Each named turn below is shown by a few rows before and after it. Which turns, in which order, take the first row of each later pair to the second? The first pair is answered.
Gedof (before |-> after):
[  7  45  32  -5 -36 -63  36  -1  -3 -29 -42 -32  19   9 -55 -21 -37] |-> [ 16  -5  41   6  16 -26  48 -42  17 -45 -35  14  66 -17 -30 -34   0]
[ 8 -1  3  1 12 -1 -5 -1  2  4  3 -6 -7  7  7 -8  4] |-> [ 1  2  4  0 18  5 -1  1  2  2  2 -5 -5  6  9 -2 13]
[-21 -21  -4 -10  42  38  27 -59   5 -59  -9  21  85  -7 -32   2  44] |-> [-45  69 -24 -34 -32  -6   4  14 -25 -28  -8 -49  12  32 -81  36  -1]
[ 16   0 -29 -23 -13 -44   0  24  -1   5 -32 -39 -39  17  30   5 -49] |-> [ 22 -54 -16 -10  43 -10  18 -28  18 -19 -33   7  12  -5  57  -7  -8]
zad (before |-> after):
[-16  83  -1  13 -54 -29  53 -18 -19 -51   0   8   6  10 -83  15 -15] |-> [-23  91   3   8 -55  -4  37   2 -25 -38  12   7  -1   9 -91  16 -18]
[  2 -17 -30 -25  14  17 -30  29   2  34   4  -8 -32 -15  15  16  -1] |-> [ 22 -33 -11 -14   6  21 -28  31   5  31   5  -2 -28 -20  18 -11  -9]
[ 45 -42  13   9  15  60 -14  20   2  16  20  24   1  -9  22 -41   9] |-> [ 54 -50   5  20  10   6   7 -12  15  -8 -10  31  15  -4  41 -43  19]
[-66  33 -67   2  -3 -52  19 -29  35 -22 -20  19   4  -9  -6  51  31] |-> [-85  51 -60  -9   0  22 -19  23  11  18  23   5 -13 -15 -36  55  17]
vaz (before |-> after):
[ -8 -14  -8   8  23  27   5   4 -22   8 -13 -10  -5  -9  43  16  27] |-> [ 24 -20  11  13 -11  -3  14   6 -20  -7 -25 -15   0  -4  47 -13   8]
[ 17  26  29 -24  -3  51 -17  -5  -2 -22  20  12  39  18 -63   4  10] |-> [ 36  23  33 -24 -15  45 -23   8  -1 -16  22   5  31  21 -59 -10  -2]
[ 14  15   2 -14 -31 -25   2   1  -7   4 -20  -7 -22  -2  -7  -4 -29] |-> [-22  28 -16 -19   0 -12   4  -8  -2   3 -15   4 -15  -7 -14  34  -6]
Then:
(two turns a pair)
[-23  20  -3  -1  15  26  -4 -12 -17   1   9   9   0  -5  -8  41  18] |-> [-10  27   9   6  -3  -9  21 -31 -12 -33 -11   9  22   0 -15  25  11] => vaz vaz
[-10  39  25   0  11  21 -10   9  -2 -26  15  -3  15  -2 -49  19  -7] |-> [ 28  21  31  13 -13 -32   7   0   3 -41  -7  -7  11   5 -25  -9 -22] => Gedof zad
[ -8  22   4 -14 -42 -21   6  47 -37  33  27 -31 -15 -10 -32   9  -2] |-> [ 19 -38   7   9 -11 -60  45 -13  -1  -4 -10   5  26 -17  24 -14  36] => Gedof zad
[ -8  46  31  -5 -25  28  -6  19  -9  12  48   2  11 -10 -43   8 -13] |-> [ 32   9  52  12 -36 -16  22 -12   6 -17  16  11  34 -17 -18 -32 -18] => zad zad
[  2  -1  19  -3 -21   8   7  13 -10 -14   7 -15  -1 -14 -28 -18  -7] |-> [-14 -10  17  -1  -1  10  16 -10  -5 -29   4   4  18 -21 -22  -8  12] => zad Gedof
[ 13  -5 -13  -9  22  37 -33  16  31  10  18  24  -2  13  13  15  -3] |-> [ 33  -8   4   4   4  -4   2 -17  43 -24  -1  30  27  14  16  -4  -3] => zad vaz
[ 20 -22 -15  -1 -21   5 -32  24 -44  11  -5  -6 -36  -4  10 -18  -3] |-> [ 19 -40  -3  11  -6 -13  -1 -27 -20 -34 -21  27  14 -17  12 -18  19] => Gedof vaz
[-12 -36 -12   8  30  27  10 -28  15  14  -1  17   4 -28  43 -15  -3] |-> [-14 -28 -24  11  21  -9  26 -46  21   1 -22  12   3 -19  44  -4   1] => vaz zad
[ -8  22  11 -11 -24  -9  29 -49  39 -35 -28   8   1  10  -4  25  22] |-> [ 34   3  32   0 -52 -16  21 -20  33 -26 -28  -9 -16  20   8 -23  -7] => vaz vaz
[-30   8 -44 -20  34 -14  12 -42 -10  50  30  -6  13  17 -59  53  43] |-> [  9   3 -18  -4  -7 -69  40 -62   1  12   5 -11  36  25 -64  20  25] => vaz vaz
[-11 -15 -17  -5  20 -41  31 -28  12 -10 -31  12  24 -11  35  17  27] |-> [-41  38 -25 -24   6   2  -5  24 -14  22   1 -15 -11  -7  -6  42   9] => Gedof zad
[ 14 -33  12  16  17 -16  15 -24   7 -27 -12  21  13 -12  16 -28  -5] |-> [ -4  21  -2   4 -25 -41   1  16 -10 -11 -11 -21 -25  10 -16  -6 -35] => Gedof Gedof
[-77 -39 -50  -2  36 -13  24 -61  16   2 -39  85  23 -28 -60  56  48] |-> [-53 -50  -4  -7  23  91 -31  10 -19  51  20  77  11 -40 -93   9   9] => zad zad
[-11  26  44  31  -9  56 -32  81  10  18 -19 -19 -40 -19  -8  11 -31] |-> [-54  47  27  26  20  57 -22  50  20   6 -19  -5 -20 -24 -20  57  -1] => vaz vaz
[  3  19  10 -15 -42   7 -16   9  12  22   8  -3  -2  -3 -15  -4 -18] |-> [-13  22   1 -21 -25  17 -17   5  10  26  14   5  -2  -5 -16  10 -10] => vaz vaz
[  3 -12  24  35 -10  25 -24   5  19   1 -32  11  33  42   3 -55 -34] |-> [-15 -12  12  29   9  51 -37  15  13  21 -17  16  18  38   7 -41 -28] => vaz vaz
[  3 -32  -2  17  32  44 -11 -10   9  20  -5  26   3  -1  27  -2  14] |-> [  8  -7   8   7  -7  51 -24  31  -9  32   8   1 -17   4   0 -11 -21] => Gedof zad
[ 34 -43 -35  -5  10 -28  -7   2   5  13 -26   9 -19  -5  60 -21  -2] |-> [-27   8 -58 -21  21 -34   0 -11   0   9 -25   2 -20  -2  25  45  17] => vaz Gedof
[ 51 -45  61  13   5  32 -13 -22 -17  -8   8  37  32 -30 -10 -57  -8] |-> [-15  -8  -8   1  30 -50  27 -72   5 -33 -37  36  22 -12   8  32  37] => zad zad
[-18  11 -17   2   1  16 -16   4   0  13  19   5 -19  24  16  16  19] |-> [  2 -10   2  17   4  12   5 -22   8  -8   8  24  12  17  17   2  26] => vaz Gedof
[  5  35  18   3 -39 -57  30 -25  -3 -38 -30 -13  21  14 -28  -1 -17] |-> [-31  -6 -10 -10  45  68 -35  15 -16  33  27  13  -5  -7   2  11  13] => Gedof vaz
[-27  22 -33 -15  -6  -7 -14  22  -2  32  13 -33 -38  19   6  43   1] |-> [-36  32 -33 -13  -4 -33   7  -5   7   6  -4 -30 -14  19  -5  54  10] => vaz vaz
[-15  -5 -20   7  23  62 -25  56   6  26  29  11 -25  -9  -7  -4  -6] |-> [ 50 -37   1  24 -15   3  -3  47  17   1   0  10 -16   1  26 -57 -19] => Gedof zad
[ -6  24 -10  -5  40 -32  -4 -17   9 -22 -36   0  -1  14  -1  22   7] |-> [-10  40 -13 -13  29 -22 -22   7   1  -9 -30 -18 -21  15 -12  24  -5] => Gedof zad
[ -4  23   9  -3 -29  -8   2  18  -5  -7   8  -9  -6  17 -24  -9 -28] |-> [-24  -9   2  -4  26  32   2 -19   5  -6  13  24  24   2  -7   1  13] => Gedof vaz
[ -9 -24 -20   0  21 -22   5   5  17   2 -30 -22 -16   9  34  10  24] |-> [-20 -15 -10  -8  21  21 -20  35   0  28  -8 -26 -27   5  11   7  13] => zad zad
[  3 -40  30  21   3  30 -15  32   0 -41  33  29  47  -6 -31 -20 -22] |-> [-29  16  12   2 -14  10 -16  45 -10 -34  36   5  26  13 -62  21 -26] => vaz Gedof
[-16  -5  -3   5  40  18 -19  15  -5   3  -1   4  -2  -9  20  13  18] |-> [  3 -22  12  14  29  20 -17  16  -2  -2   2   7   6 -12  23 -16  11] => zad zad
[-10   9   0   1  11  26 -10  13  -3   4  -1   7 -17 -10   4  13   4] |-> [ 13  -1   4   7 -12   4  -2  14   2  -2  -9  -1 -20  -5  14 -11  -7] => Gedof zad
[  9 -28  23 -19   1  19 -29  50 -21  18  48   4 -20  -1  -7 -32   8] |-> [-17 -26  13 -14  29 -24  18 -26   5 -34  18  30  31  -4  -8   7  50] => zad vaz
[-29   1 -14  -7  40  25  -7 -16  10  11   8  22  18  -5   9  31  28] |-> [ -5  42 -12 -10 -27 -43   0   8   4   4 -13 -26 -12  21 -10  19 -16] => Gedof vaz
[  4  14 -10   0 -16  11 -13  14  -9   9  12 -34 -24  10 -10   0 -41] |-> [ 20  -3   1  14 -15 -19  25 -35   9 -31 -10 -11  16   2   0 -10 -24] => vaz Gedof
[ 10  -4  31   0   6   3  -1   4   4 -19  -9  11  21  13 -28  -7 -17] |-> [ 15 -10  29  -3   1  15  -7  18  -2 -11   3   5  11  13 -21 -16 -25] => vaz vaz
[ -1 -32  20  -1  14  10  25 -50  40 -10   2 -13  63 -32  21 -30  30] |-> [-47  28 -12 -30   4  39 -22  20  13  49  32 -57  -8 -20  -8  13  12] => vaz Gedof
[  8  32  21  -2 -39 -50  29 -13  -7 -16  -1 -20  17  17 -46   1 -18] |-> [-11  46  12 -10 -35 -24  13   2 -17   5  12 -25   8  15 -58  15 -18] => zad zad
[ 32  -1  11  -9 -35 -39  32 -15  21   5  12   5 -35 -13  22  -2   7] |-> [ 16  -5   0  -9  -9 -38  36 -26  25  -1  11  21 -26 -19  25  13  21] => zad Gedof
[ -6  16 -11  -8  -8  40 -34  58 -22  57  39 -17 -41  15  -9   8 -19] |-> [ -6  57  -3   2 -44 -65  36  -8  -7 -20 -23 -17   3  30 -40  34 -11] => vaz zad
[  9  25  21   1 -33 -11  12  -4  -4 -20  -4  -3  14  -1 -28 -15 -15] |-> [ -5  13  15   3  -5  -7  23 -26   5 -26  -5  15  28  -8 -20   2   9] => Gedof zad
[ 28 -21  22  16   6  -4  -3 -17  -8 -21 -39  -1   8 -13   5 -19 -15] |-> [-10  26  -9  -4   3   2 -23  14 -22   1 -28 -25 -26  -3 -15  20 -23] => vaz Gedof
[-16  -3 -31  -8  23 -35   7 -12  17   3 -26   3 -21  -1  40  30  25] |-> [-13   1 -12 -14  19  35 -33  37  -6  39  14   0 -34  -8  16   9   3] => zad zad
[ -9   5 -23 -27 -36 -24  13   8   0  21  -4 -62 -43  19   8  -2  -5] |-> [-17 -45 -25 -17  28  10  26 -38  18  11  -2 -15   3  -2  39   0  42] => Gedof vaz
[-23 -17  23  -8  29  35  11 -17 -12  10  30  25  27 -18 -14  12  11] |-> [-11  31  25  -4 -33 -24  19   7 -19   1  10 -17  -1   3 -37  15 -25] => Gedof vaz
[ -9  31 -34  -1 -52 -45 -11  25  -3   4 -21 -50 -25  46  20  14  -5] |-> [-30  44 -30 -11 -37   8 -38  45 -13  26   7 -48 -27  37   0  23  -6] => vaz zad
[  5 -43  39   9 -21  38 -11  27  -9  16   4  12   5   3  -1 -46 -24] |-> [-54  -1  18  -2   0   1  31 -31   4 -27 -20  27  42  -2 -31  23  14] => vaz zad
[ -6  73  25  -4 -65 -23  -3  13 -27 -28   9 -21  -1   2 -81   8 -38] |-> [ 19  58  40   5 -72 -33   5   1 -19 -39   1 -18  14  -2 -70 -18 -42] => zad zad
[-19  59  -9  -9 -16   8 -21  31 -31  21  -3 -30 -75  13  -9  43 -36] |-> [-40  72 -19  -9  -6  -8  -4   2 -26   5 -15 -27 -55  17 -19  67 -18] => vaz vaz
[ 44 -79  41  15  -5  34 -37 -14  -3  16  15  19 -16  -8  53 -40  -7] |-> [ -6 -66   3  13  40   4 -14 -60  18   0  -6  36  -4  -8  66  24  45] => zad vaz
[-21  -6 -13 -15  24  20 -16   3  16  28  11  -3   1 -18  23  12   7] |-> [  8  -3   1 -10 -14   1 -15  27   9  31   6 -25 -14  -8  20 -18 -23] => Gedof zad
[ 55 -40   3   2 -21 -30   5   0 -31 -29 -26  21  15  20  29 -55 -25] |-> [-29  17 -59 -20   8 -53  12 -14 -31 -16 -31  15 -13  35  23  42  12] => zad zad
[-22  -5  -4  -1   5  21  16 -31 -17 -35 -31  30  45 -14   7 -28  12] |-> [-52  19 -21 -16  13  37   6 -22 -20 -28 -18  22  31 -16  -5   4  15] => zad zad
[ 55 -31  -7   6   2 -22   9 -10   9  -9  -7  36  15  26  10 -21   4] |-> [ 18 -24 -40  -9  30   1 -17  12   1  26   9  32 -18  26  23  12  14] => zad vaz
[ 23 -15   1  10 -29  -9  -7  28  -3  19  -6 -12 -33   2  16 -22 -16] |-> [-10  -6 -15  -1   1  18 -23  27 -10  38   4  -6 -34   0  13   6   6] => vaz vaz
[ -4  13 -26 -19   9 -68   6   2  -2   1 -14 -37 -45   4  23  14  -9] |-> [  1  15  -2 -29   7 -10 -20  39 -19  27  19 -40 -54   1   6  -2 -26] => zad zad
[ 19  60   3 -18 -10 -21  19  10  18 -11 -24 -24  -1 -11 -28 -16 -22] |-> [ 11  31  -6 -12  24 -21  36 -28  31 -25 -35  -4  16 -20  -7  -3   7] => Gedof zad
[-22  13  18   1  10  36  -9   0  -8  12  19   3  -6  -2 -21   7   8] |-> [-20  27  19   5 -11 -16  16 -18  -2 -21  -2   1   1   6 -29  13  11] => Gedof vaz
